In the data rows, zero lies at 4.5, halfway between 4 and 5.
Each row is a point on one line or plane from a hidden set. They get numbers from 0 up, as they first appear below.
Each row in order, then the number of its line or plane:
[7 5 5 3 3 3 3 5 5 6 5 4 7 0 3 5 4 8 6 5 7 6 4] 0
[6 5 3 5 5 3 3 6 4 4 3 4 4 3 3 6 2 6 6 6 7 2 4] 1
[6 3 3 5 4 2 3 7 7 1 3 2 8 4 4 4 3 6 6 6 6 6 4] 1
[2 4 6 5 5 6 6 3 3 7 6 6 3 5 5 6 5 4 1 4 3 5 6] 2
[3 3 6 5 6 6 5 3 2 9 6 5 2 4 4 7 6 4 1 4 2 3 5] 2
[4 3 4 4 3 4 4 5 7 3 5 4 7 6 6 3 4 4 4 4 5 9 4] 1
[5 7 4 3 2 3 4 5 6 1 4 4 6 5 6 1 4 5 7 4 6 6 4] 2
[4 3 1 7 7 3 3 7 6 0 1 2 5 7 4 5 2 3 7 7 5 1 4] 0
[2 5 7 4 3 6 6 2 5 5 6 6 5 6 7 3 7 3 1 2 2 8 5] 1
[2 5 6 4 3 6 7 3 3 7 6 7 3 6 6 3 6 2 2 2 2 6 5] 0
[3 5 5 3 3 6 5 3 6 5 6 5 5 5 6 3 6 3 2 3 3 7 5] 1
[4 3 6 6 6 6 6 3 2 8 6 6 2 4 5 7 6 4 2 5 2 3 5] 2
[3 4 3 6 6 4 4 6 4 3 4 4 4 8 5 4 4 1 5 5 3 2 5] 0
[6 6 4 5 6 4 4 5 2 7 5 5 2 3 2 7 3 6 6 6 5 0 5] 1
[6 2 3 5 6 2 3 6 4 4 3 3 5 4 3 7 3 6 6 6 6 3 4] 2
[4 5 6 4 3 5 6 3 6 4 6 4 6 6 7 3 6 3 2 3 3 8 4] 1
[5 3 5 4 4 4 4 5 6 2 4 3 7 5 5 4 4 4 4 5 4 7 4] 1
[3 5 6 3 3 7 6 2 3 7 7 7 3 4 6 3 7 3 3 2 3 7 6] 0
[4 6 8 3 1 7 5 2 4 8 7 7 5 0 5 4 6 7 3 3 5 8 5] 0
[5 6 7 2 3 5 5 3 4 7 6 5 5 2 4 4 6 7 4 3 5 7 4] 0
[4 4 6 4 3 5 4 4 6 3 5 4 7 6 7 3 5 3 3 4 3 9 4] 1
[6 4 3 4 4 2 3 6 6 2 3 3 7 4 4 3 3 6 8 5 7 4 4] 2
[6 3 2 6 6 3 3 7 6 2 2 2 6 6 4 5 3 5 6 6 5 2 5] 0
[3 7 6 3 3 7 7 3 4 5 6 7 4 5 6 3 7 3 2 2 3 6 5] 2
[5 2 5 6 7 5 4 5 3 7 4 4 3 3 3 9 3 6 3 6 3 2 5] 2
[6 3 3 6 6 3 2 6 6 4 3 3 6 4 3 6 3 6 5 6 6 3 4] 2
[7 4 3 6 5 2 3 7 6 2 4 2 6 3 3 5 2 6 6 7 7 4 3] 1
[8 4 5 4 4 2 3 6 5 4 4 3 7 1 2 5 3 8 6 5 8 5 3] 0
[3 4 7 4 3 6 6 3 6 4 6 5 6 6 7 2 5 3 2 2 3 9 5] 1
[6 5 5 3 3 4 4 5 4 6 5 4 6 1 3 5 4 8 5 4 7 6 3] 0
[2 6 7 4 4 7 7 1 3 7 7 7 1 5 5 3 7 3 2 2 1 7 6] 0
[2 6 7 4 3 7 7 2 3 7 7 7 2 6 6 4 8 3 2 2 1 6 6] 2
[7 6 3 3 2 3 3 6 7 1 4 2 7 5 5 2 4 6 8 5 7 5 4] 2
[6 6 7 2 2 5 4 3 4 7 5 5 6 1 4 4 5 8 4 3 6 8 4] 0
[6 1 4 7 7 4 3 7 4 7 4 3 4 3 2 9 3 6 4 6 5 2 5] 2
[7 3 3 5 4 2 3 6 7 1 2 1 8 4 4 5 2 5 6 6 6 6 3] 1
